Each row is where one point has got to under a steady rotation. How many steps took it there?
The counts run from 0 to 468.
[139 172  75 149 141 128 136 133 154  90 169  83 114 102 132 149 161 107
 124 112 107 151 160  86 147 119 148 122 116 109 193 117  98 117 142 162
 132 139 144  99  96 117 115 152 111 103  69 133 110 128 140 178  77 122
 139 128] -> 160
[152 172  74 158 146 124 153 112 150 103 136  87 130 106 122 157 143  95
 116 140 125 157 121  88 129 120 126 118 130 108 163 144 106 122 135 155
 106 150 173 150  92 110  80 144  80 111  88 172 130 116 160 167 110  92
 135 132] -> 109
[157 150 104 113 123 153 121 145 171  87 151  88 136 127 124 187 161 123
 131 114 124 113 143 109 100 105 137 138 142 123 188 155  72 102 140 165
 105 102 151 114 109 124 102 162 118  97  93 132 129 111 158 159  88 131
 158 114] -> 30
[116 150 119 142 150 173 119 137 148 123 142  72 124  73 131 170 136 120
 133 103 111 138 136  84 124 129 123 131 137 124 130 156 122 123 155 180
  97  90 120 119 118 104  99 195 133 108  84 169 121  97 121 173  89 118
 121  85] -> 258
[107 151 114 143 145 178 103 124 160 104 146  70 137  95 106 171 166 122
 134 113 118 150 147 100 117 131 129 138 134 138 128 153 123 117 152 182
  77  93 133 117 117 109  98 178 137  96  84 150 130  88 145 163  89 107
 133 105] -> 255
[164 169 115 152 151 139 118 158 136 123 140  94 109 113 152 173 141 102
 146 118 150 132 146  86 105 114 112 147 141  96 176 136  64 124 148 166
 119 131 176 112 108 115  80 149 103 122  78 148 128 128 168 172  91 115
 143 107] -> 220
[110 169 131 150 140 173 114 116 161  92 147  61 136 113  94 154 173 127
 114 119 110 155 149  96  93 110 134 124 147 125 156 172 120 122 145 152
  86 113 159 117 113 115  82 150 117 112  77 144 140  86 152 130  77 104
 141 121] -> 244
[128 139  82 150 150 159 122 109 145  79 169  89 162 119  95 159 166 117
 110 118  98 142 147  93 126 109 147 118 129 124 170 165 106 112 120 166
 108 130 134 131  79 100 118 154  97  91  94 142 125 110 151 182  99  94
 137 125] -> 365
[154 179  90 159 128 120 164 112 146 105 132  95 110 110 139 148 131 117
 113 111 108 147 132  73 118 122 117 122 126  75 144 167 110 151 152 159
  95 137 135 148 109 131  87 150  96 124  71 171  96  79 147 167 109 108
 109 113] -> 300
[146 155  68 158 146 126 101 113 141  74 168  97 150 118 111 148 151  99
 122  90  95 153 160  95 132 107 141 134 132  95 159 135 106 122 138 179
 119 140 136 119  90 108 122 141 101 108  75 145 110 125 164 173  89 110
 130 126] -> 171
[124 190  77 143 122 138 134 126 157 120 137 105 115 110 140 159 173 119
 120 124 124 134 149  83 122 122 111 101 144 136 148 132  66 120 140 154
 113 141 168  96 119  98 100 137 126 101  88 156  78 111 138 166 101 108
 101  84] -> 409
[139 143  98 146 145 119 128 152 161  85 142  85 116  91 131 179 159 130
 131  89  98 151 127  86 127 123 128 129 136 111 175 143  93 102 145 176
 101 119 144 133 123 155 109 189 122 137  71 141 128 103 169 162 106 149
 154 101] -> 272
[129 162  96 155 149 132 133 135 140 115 152  80 113  83 137 154 154 119
 136  99 115 170 119  67 142 124 112 148 146 117 189 127  99 105 150 173
 131 126 170 108 110 109  93 182 102 124  78 149 148 122 151 158 103 124
 161 116] -> 464
[150 133  95 144 171 118 128 107 145 104 151  64 139  90 120 152 138  92
 125 128 136 133 116  93 140 105 132 121 135 127 154 177 102 109 123 170
 111 124 157 145  85  99  89 140  87 118  80 177 141 126 146 175 106  91
 121 134] -> 119
[133 168  98 146 133 139 142  94 144  95 134  94 144 130 125 152 153 124
 112 119 133 133 126  83 114 121 120 132 141 124 127 164 105 136 150 180
  64 120 140 139 117 110 103 139 109 104  77 175  90  72 144 183 126  90
  99 115] -> 307
[112 145 133 136 140 156 136 101 167 108 160  66 145  98 131 166 166 135
 118 118 109 127 136 100 125  93 133 108 149 124 146 165  90 101 121 184
 121 126 113 124  91 114 105 142 141  97  96 135  68 101 143 174  85 115
 127  83] -> 378
[113 159 125 146 132 136 104  94 177 115 136  71 140 115 108 171 168 111
 137 109 133 152 119 128 112 101 123 116 159 134 135 172 110 117 138 162
  98 126 177 113 104 127  68 120 117 126  79 156 112 118 151 149  78 100
 123 110] -> 437
[134 145  98 145 157 137 142  95 147 118 143  74 138  96 126 147 132  97
 110 138 132 138 116  70 142 105 118 136 158 121 144 171  98 122 131 173
 108 133 149 142 100  78  83 147 107 104  89 188 112 104 133 176 122  80
 107 116] -> 116
[146 147  83 161 142 127 127 125 137 109 150 100 128 111 142 153 134  98
 113  98  95 151 167  71 141 108 131 144 145  78 161 123  93 143 143 178
 131 143 117 124  95  98 113 148 109 105  75 152  88 127 140 184  89 112
 131 106] -> 168
[132 159 111 139 137 119 114 146 163  92 148  85 140  98 126 174 161 128
 135  99 112 159 118  87 125 119 127 141 149 146 193 114  90 102 144 183
 124 127 167 103 112 118  85 170 114 124  85 147 136 115 158 156 107 109
 166 122] -> 466
[121 151 109 150 137 144 136 145 154 110 134  82 112  73 149 162 148 133
 128  92 101 149 126  69 131 117 121 136 137 109 163 151 103 110 156 174
 120 121 136 127 127 136 113 198 132 127  72 155 115 105 144 163 117 143
 125  85] -> 269
[114 190  97 117 136 147 107 116 168  96 156  92 131 116 131 161 174 125
 131 114 104 146 151  91 153 122 131 119 121 147 175 122 106 110 139 162
 117 131 144  99 115  93 112 141 121  93  70 130 100 100 132 167  91 121
 141 131] -> 153
[157 179  89 136 117 141 146 123 161 129 146 102 106 100 136 174 131  90
 137 111 127 127 115  85 150 122 103  95 120 118 148 151  96 114 144 142
 125 144 157 136  99 103  74 170  98 117  78 178 108 119 135 177  95 130
 101 119] -> 97
[121 173 116 116 145 134 128 133 156 142 138  98 137  83 163 180 140 110
 124  94  99 130 133  74 176 112 131 136 135 126 177 158 110 123 141 167
 124 126 130 118 122  86 105 146 117  89  67 155 108 100 124 166  97 125
 144 108] -> 147
[133 151 117 148 135 140  96 102 145 103 147 100 145 123 134 148 138 112
 120  83  96 140 145  75 126  94 111 129 153 102 148 152  95 131 134 182
 126 140 107 118  97  96 108 126 134 111  73 158  59 101 140 180  99 107
 105 110] -> 176
[118 149 111 132 153 159 104 142 162  86 141  80 127  98 123 179 171 154
 148  95 104 165 124 105 112 131 125 129 118 129 159 137 127 102 149 181
  93 102 135 125 111 139 112 174 132 118  83 136 109  91 166 175 103 124
 142 102] -> 264
[112 131 111 146 141 166 117 106 150 101 163  83 171 108 118 165 161 134
 100 116  96 128 143  82 128  94 130 116 150 135 154 174 100 113 126 168
 123 123 112 127  88  83 109 155 120  91  95 157  94 102 125 181 108 101
 116 111] -> 368
[118 155 103 133 122 163 129 134 168  90 142  86 145 119 120 162 174 135
 103 113  91 145 152 103 107 121 142  92 132 119 157 179  96 141 145 169
  84 106 134 125 107 123  97 139 126 116  91 145  97  61 145 155  91  99
 124 100] -> 52
[128 141  83 143 139 121 146 125 164 108 129  96 122  99 143 181 157 113
 142  94 114 140 107  98 144 118 129 109 138 102 155 175  94 100 153 167
 109 145 152 151 107 152 104 168 115 146  74 152 112 125 166 172 102 148
 120  87] -> 78
[105 161 136 156 140 169 139 118 142 133 136  61 116  93 122 152 149 104
 118 124 116 151 153  76 120 117 123 132 153 106 142 169 112 145 149 170
  93 103 146 126 118 100  81 169 123 110  82 158 126  81 132 144  86 102
 134 100] -> 248
[116 193  89 121 132 148 114 118 157 131 139 120 131 102 162 174 161 130
 138  93 102 128 133  89 148 121 102  96 140 120 140 155  93 102 140 160
 115 138 138 113 122  89 106 133 126  94  87 145  75  94 153 174 101 129
 111  77] -> 399
[154 187  87 141 106 142 129 102 174  68 151  93 128 129 101 161 152 136
 119 110 115 148 125 102  97 122 118 106 110 121 152 156 123 111 153 152
  98 131 140 127 114 134  96 164 105 118  76 166  86  85 156 162 100 125
 102 125] -> 295
[131 161 114 122 135 151 143  91 179  98 124  86 139 120 143 185 178 153
 131 138 150 144  97 115 112 111 144 150 142 128 161 161 109 102 148 173
  97 130 160 142 117 128 105 143 120  96  71 144  98 118 153 187 107 118
 124 100] -> 326
[135 180 112 120 113 173 121 121 168  97 162  88 144 126 119 187 171 122
 127 135 125 117 124  94 137 116 138 109 119 156 187 154  96 106 145 132
 112 128 148 111 109  97  95 156 108  95  68 151 118 109 124 170  91 124
 127 136] -> 346
[132 164 123 110 118 166 133 109 172 113 136 107 149 134 147 198 163 123
 128 120 127 116 105  98 138 103 133 147 154 144 181 172  94 116 159 152
  93 128 148 135 122  96 106 147 119  82  69 155 105 105 140 177 113 124
 136 120] -> 337
[154 180 103 109 114 150 116 119 170  85 151 104 123 134 108 176 141 117
 128  93 108 123 131  91 111 123  94 125 124 129 154 135  92 112 147 171
  91 115 124 129 121 129 108 161 138 116  79 171  76  76 152 170 104 136
 121 119] -> 286
[140 157  99 140 144 137 146 101 170  93 136  77 129 105 136 178 162 142
 135 126 159 140 102 120 114 115 150 138 125 131 156 171 117  91 153 168
 101 127 159 140 103 146 103 156 104 110  64 146 130 137 149 189  96 129
 114 115] -> 324
[136 158 104 121 167 134 131  84 179 103 147  51 125  93 116 168 164 130
 132 130 132 165 111 120 138 101 144 135 138 124 159 153 128  86 122 178
 117 129 150 133  94 116 101 135 110  94  74 132 132 133 154 161  76 119
 142 121] -> 131
[121 175 137 163 127 167 144  93 139 138 136  83 144 122 137 171 147 136
 135 125 153 131 132  86 104 122 117 145 146 115 123 161 111 122 160 170
  86 117 141 128 109 102  93 170 109  84  89 141 107  85 130 179  87  96
 128 101] -> 3
[117 198 100 152 132 158  97 109 138 112 143 115 149 115 139 168 168 143
 155  87 141 140 126 104 117 120 111 131 134 130 129 143 113  97 158 170
  98 125 157 109 118  91  94 151 111  89  71 132 104 114 159 174  99 117
 112  99] -> 204
[120 196 115 152 128 160 111 125 140 109 140  96 125 122 142 160 178 145
 142 123 152 137 136  84  99 113 105 131 152 139 160 128  77 109 148 166
 113 129 184  89 122 102  95 144 123 105  76 145 104 120 154 163 104 115
 113  98] -> 215
[110 135  69 141 146 161 121 113 158  85 153  81 136 118 101 158 177 115
 121 111 116 133 154 114 122 135 141 110 123 129 133 168 102 122 146 182
  66  98 136 132  96 127 113 151 124 113  85 141 110  91 149 181  94 104
 118 104] -> 61
[158 183  93 130 109 151 128 103 163 103 153  95 100 120 119 157 130 113
 126  96 109 120 137  71 126 118  97 120 119 111 144 148 101 120 146 156
 105 120 124 128 121 109 104 181 132 113  75 175  80  82 128 166 104 142
  98 107] -> 288
[138 157  89 144 145 150  77  88 162  94 146  85 133 116 100 170 163 118
 133 104 117 156 122 112 100  98 116 119 150 125 143 168 105 112 140 153
 118 133 175 112  90 102  96 117 107 113  81 174 100 123 159 155  91  96
  92 116] -> 427
[138 178 107 146 119 179 153 123 160 129 157  78 121 105 143 170 151 110
 110 139 119 123 140  69 148 118 136 107 128 115 193 153  97 134 146 135
 131 133 141 123 106  91  93 169 107  93  79 157 107 115 107 173  89 119
 114 131] -> 350
[131 165 116 135 158 135 104 134 153 122 140  76 135  77 136 190 152 124
 159  94 117 160 104 110 146 133 122 130 122 135 160 138 130 102 155 173
 119 123 160 119 102 114  82 168  98 119  76 150 145 121 148 174  89 110
 156 119] -> 455
